In the rows, 128 means zero.
The rows of T fall into 4 groups, and each row is roughly a mix of its group's hidden directions.
T:
[[153 122 145 122 158 135 143 148 105 188  89 191]
 [176  79 107 161 118  89 111 146 104  93 165 150]
 [138 139  95 123  88 113 181  99 168 179  96 135]
 [120 142 176 130 177 125 115 124 149  55 118  94]
 [121 154 106 106 100 199 135 101  89 147 151 165]
 [165 102 114 123 132  90 166 171 167  86 160 101]
 [162 109 103 107 155  91 204 118 143 149 105 147]
 [145 153 118  89  96 202 116 119 108 156 129 168]
 [164  96 123 103  54 156 135 172 118 148 146 120]
 [117 158 121 155 188  76 109 110  83 104 100 131]
 [141 178  75 145 154 145 142 182 118  95 114 100]
 [143  87 169 127 115 192  92 121 126 157 136 173]
 [101 194 175 155 126 140 131 114  87 116  84 126]
 [ 80 138 176 157 116 140  71 157 105 110 159 108]
 [121 157 101 132  99 164  48 119 144 141  94 112]
 [184  91 118 125 121  84 141 168 117  94 176 114]
 [165  81  91  89  94 124 138 168 126 165 164 138]
 [109 103 143 150 171  50 161 140 147 113 124 102]
 [171  92 105 112  93 100 182 164 154 134 161 118]
 [139  84  95 107  76  95 105 131 116 181 138 161]
 [164 120  67 145 100  91 124 145 110 183 120 158]
 [103 186 135 107 182 149 145 134 136  79 127  91]
 [161 131 135 112 170 136 187 129 127 186 127 173]
 [172 137 116  84 150 151 169 138 123 172 140 184]
 [174 125 112 142 143  88 202 119 137 118 103 164]
 [114 104 136 183 163  61 134 127 146 106 123  87]
 [151 172  72 136 195 120 130 124 143  92 146 122]
 [121 188  71 106 153 131 157 129 110 113 121  76]
 [111 132 162 173 122 121  79 135 158  99 148  65]
 [122 120 109 111 182 112  83 119 104  95 131  62]
 [162  85 129 140  69 105 120 121 115 176 120 176]
 [130  80 136 107  86 131 123 161 181 168 170 112]
 [187  89 113 118 135  75 115 149 114 103 171 152]
 [122  94 155  94  97 139 111 141 176 180 179 132]
 [170 126  70  61 112 123 134 126 125 111 106 166]
 [130 112 121 112 134 128 213 129 122 178 114 168]
 [149 155 126  71  96 188 121 119  94 137 131 168]
 [115 157 157 130 194 170 120 126 149  73 135 103]
 [192  84 114 123 120  88 139 149 125  87 172 123]
 [134 174 111 105  74 163 160 149 138 184 113 141]
 [ 65 156 152 121 143 176  93 100 138 168 105 124]
 [149 159 122  88 100 198 104 116  96 141 137 166]
 [120 193 168 125 137 167 160  98  95  97 104 120]
 [ 69 171 173 130 137 142  86 114 124 167  97 133]
 [135  95  72 160 111  96 107 150 123 193 131 147]
 [130 170  94 175 178  96 145 172 155 108 134 138]
 [ 94 178  97 153 151 102 183 147 138 108 127  86]
 [ 67 183 152 145 129 156 137 132 142 163  92 157]
 [129 171 152 166 152 112 108 118  89  70  85 142]
 [132 107 143  83  76 169 113 174 167 155 134 109]
 [ 99 132 127 171  99 151  57 130 144 102 146  86]
 [165 107 115 121 160 107 215 143 110 139 113 118]
 [152 148 142 138  87 108 134 122 154 143  40 141]
 [123  84 119 116 141  97 210 118 121 152  97 148]
 [124 176  98 111  82 135 182 164 149 155  94 130]
 [140 114  88  84 136 130 166 135 140 170  87 183]
 [ 74 179 173 136 140 133  94 117 109 165  96 146]
 [110 145 166 126 121 130  45 102 126 107 174 127]
 [144 104 114 109 148 105 212 108 111 155 138 164]
 [144 152 152 147 144 126  68 126 141  86 175  80]
 [183  71 107 123 120 115 124 153 148  83 171 117]
 [157 169 146 131  86 137 166 155 132 144  93 189]
 [168  75 114 105 113 100 143 147 130 142 198 109]
 [ 95 138  93 143 128 175  85 144 138 108 196 138]
 [102 162 130 194 138 105 134  94 112 112  76 157]
 [114 103 103 170 174  58 129 134 150 103 135 104]
 [ 79 174 174 101 131 172 121 123 147 171 124 152]
 [127 129 137 118 182  99  79 118 100  71 146  91]
 [138 131 147 140  93 173 139 140 120 159 136 212]
 [125 108 133 102 127  90 196 123 125 161  73 101]
 [115 194  95  98  90 130 154 144 131 140 100 177]
 [ 78 154 180 157 164 126  91  99 117 112 123  89]
 [124  87 197 113 141 131  74  87 136 147 121 140]
 [121 163 133  95  97 199 125 103  85 135 153 155]
 [194 103 116 140 150 130 197 118 118 160 123 149]
 [114 176 113 160 162 123 148 125 134  82  64 152]
 [108 154 142 136 114 149  37 113 132 106 156 144]
 [145 108 161 134 177  92  89  89 106  86 162 118]
 [162  70 149 136  83 164 120  87 126 136 149 167]
 [124 152 166 131 108 111  68  84 154 119 180 108]
 [134 160 129  74  96 195 118 125 101 136 155 161]
 [114 110 132 181 184  69 138 143 152 126 151 103]
 [175 161 134  96 107 197 111 119 107 141 159 154]
 [199 126 109 154 141 123 192 127 131 134 121 168]
 [152  89 100 131  79 101 107 131 108 193 120 159]
 [171  72  84 118 146  94 112 142 160  87 139 109]
 [126 103 171  56 107 152 100  79 120 129 138 138]
 [112  92 185 110  91 198 109 145 120 126 127 136]
 [ 74  88 121 134 170 131 100 158 110  78 141  95]
 [109 155 134  83  92 201 117 124 108 153 131 161]
 [141  81  94 137  88 119 110 123 119 198 142 164]
 [112 134  91 116 180 105  84  97 109  79 165 120]
 [113 170 160 110 127  88  65 112 127  86 121  94]
 [119 105 128 128 181  97  79  97 114  82 150  88]
 [141  80 108  95 104 145  78 153 140 171 154 168]
 [184  77  94 132 115  92 153 147 151  98 162 142]
 [189 118 120 152 141 127 209 146 135 138 143 143]
 [156 117 150  85  59 132 125 118  91 160  99 155]
 [188  73 110  97 138  98 110 126 133 100 174 123]
 [102 182 136 152 162 118 116 109 120 101  57 146]
 [109  95 125 170 159  52 132 151 150 108 123 101]
 [122 151 158 189 158 147  77  95 131 120 140  86]
 [123  94 188 127 125  63 171 105 139 126 107 119]
 [149 119  87 156 159  73 161 103 164  84 130 112]
 [ 75 170 140 114 166 161 139  87 147 167 126 161]
 [ 81 155 155 123 117 155  54 111 120 104 103 104]
 [124 198  81 136 175 115 159 134 122 118 113  91]
 [160 143 120 142  85 139 184 128 154 169 105 179]
 [103  93 150 121 173  72 130 111 118  84 141  82]
 [153 140 110 102 156 153 151 103  87 166 101 191]
 [137  99 146  75 101 169 134 136 158 153 183  97]
 [137  97  91 177 109  71 130 146 144 167 144 166]
 [103 103 114 185 162  63 117 131 138  99 130  96]
 [122 182  87 115 142  79 135 168 108 146  90  99]
 [126 197 111 104 104 126  88  98 145 129 184 125]
 [ 92 177 143 117 169 119 114  86 140 147  77 163]
 [128  90 106 142  88  75 117 134 124 197 127 155]
 [ 76 192 150 127 142 173 141 115 128 143  85 137]
 [100  75 146 111 170 130 131 142  95 129 150  62]
 [145 129 101  58 140 115 181 124 113 139 109 176]
 [114 100 178 128 137 116  78  90 129 128 178  83]
 [114 172 142 107 160 157 150 129 132  55 128  87]
 [148  77 101 163  93  96 108 133 124 186 129 160]
 [ 85 103 121 130 154 114 166 155 133 186  96 174]
 [184 164 120 148  92 133 171 114 166 157 150 161]
 [162  93 155  63  97 131 107 137 146 154 169 104]
 [140  80 109 147  91  71  99 134 119 183 113 142]
 [130 157 128  87  95 201 105 115 100 147 122 165]
 [ 82 194 170 119 134 178 158 125 127 143 117 135]
 [158 187  75 135 176  89 144 122 126 109 115 113]
 [139 125 151 143 151 113  66 123 133  92 128  55]
 [136  88 164 110 113 140 110  83 141 165 158 189]
 [133 104 119 167 139  70 140 130 169  94 145  71]
 [149  83 117 145  81  87 111 114 108 190 108 142]
 [114 142 162 149 115 128  52 128  90  81 125 104]
 [148 142 171  93 150 154 111 107 124  52 115 103]
 [126  90  95 137  89 115 114 155 126 198 143 170]
 [ 89 108 198 128 101 147 144  87 116 156 105  98]
 [ 82 178 142 163 149 121 125 106 121 119  61 108]
 [136 174 151 116 129 118 120  72  88 127  62 141]
 [130 171 132 148 129 115 184 102 138  92  65 104]
 [176  71  96 135  73 101 142 151 149 122 131 108]
 [120 131 110 204 152 112 136 156 124 123  95  73]
 [144  89 111 151  80 170 120 160 116 176 137 172]
 [ 95 112 170 143 123 150  40 124 121 109 139 125]
 [127 177 168 114 156 172 151 130 128  64 115 107]
 [123 118 145  85 113 142 134 187 115 172 111 188]
 [124 190 135 105 168 134 152 127 128  64 116  92]
 [125  95 139 168 152  56 128 159 162 114 116  96]
 [109 129  97  87 138 157 177 129 164 183 129 165]
 [138  72 117 117  78 151 122 163 140 159 175  98]
 [188  98  76 116 108  87 169 149 110 114 122 121]
 [171 132 147 128 100 108 206 118 149 172 121 131]
 [170  90 107 146 144  56 141 138 120  99 166 117]
 [164 126 104  89 131 141 191 128 116 168 128 182]
 [128 169  80 182 179 133 164 145 151 120 150 135]
 [141 163 112 141  72 147 168 148 162 156 102 174]
 [169 117 124 146 115 105 214 119 158 153 125 143]
 [117 166 109 147 175 105 131 130 119 105  94  54]
 [125 139 137  91  98 184  96 146 106 163  94 177]
 [164 108 132 134 140 119 213 158 115 139  94 152]
 [154  76  94  85  84 159 114 157 131 162 149 113]
 [120 127 109  89 146 137 173 124  94 168 105 195]
 [118 146 133 100  92 200 135 102 119 169  93 153]
 [122 173 135 160 154 108 116 109 110  86  58 151]
 [103 112 124 102 143 109 179 152  90 121  71 174]
 [158 138 161 154 128 108  65 133 101  74 142  95]
 [122 165 131 120 171 169 146 125 138  55 141  94]
 [ 76 181 137 110 156 167 121 108 136 146  73 125]
 [126 102 201 108  69 138 144 101 123 133 123 160]
 [146 126 101 137 123 142 206 146 129 145 146 190]
 [ 82 165 158  97 129 173 110 110 147 178 110 157]
 [116  64 179 115  95 116 105  98 147 141 154 165]
 [162  81 128  99  74 140 129 152 139 160 180 147]
 [142 109 123 126 153  84 216 139 136 143 154 136]
 [157  73 113  99 131 100 106 148 136 152 195 145]
 [ 95 113 147  67  57 151 145 132 107 149 134 130]]

One row of each group comes first, with its name. Which group is each row after those in?
[149 162 109 158  85 155 153 143 162 136 140 195]	Y
[159 102  56 123  88 115 120 125 107 178 139 148]	W
[ 93 166 165 120 163 131  99  74  90 143 109  96]	R
[ 92 100 112 173 156  68 121 129 161 107 109  91]	V

[107 129 154 127 170 121 207 125 130 176 150 144]	V
[131  73 141 107 104 116  75 138 139 176 174 111]	R
[160 113 128  82 128 113 202 145 161 161 114 147]	V
[148  78 183 118  76 136  98 132 123 143 118 174]	W
[116 177 147 151 149  77 156 122 150 102  67 121]	R
[150 149  95 122 126 150  67  99 142 155 129  64]	Y
[ 83 100 174 125 139 145  88 132 110 114 195 114]	Y
[120  92 166  96 126  91 114  68 155 122 165 159]	W
[136 153 111  94 173 122  66  93  84 106 148 118]	Y
[ 86  94 106 134 105 132 183 157 162 154 106  84]	Y
[ 80 131 177 162 108 138  75 154 144 119 140  85]	V
[155 100 141  94 128  84 166 170 114 144  82 169]	V
[113 157 128  82  94 198 123 106  96 144 126 162]	V
[152 110  75 136 110  99 113 155 133 174 151 188]	W
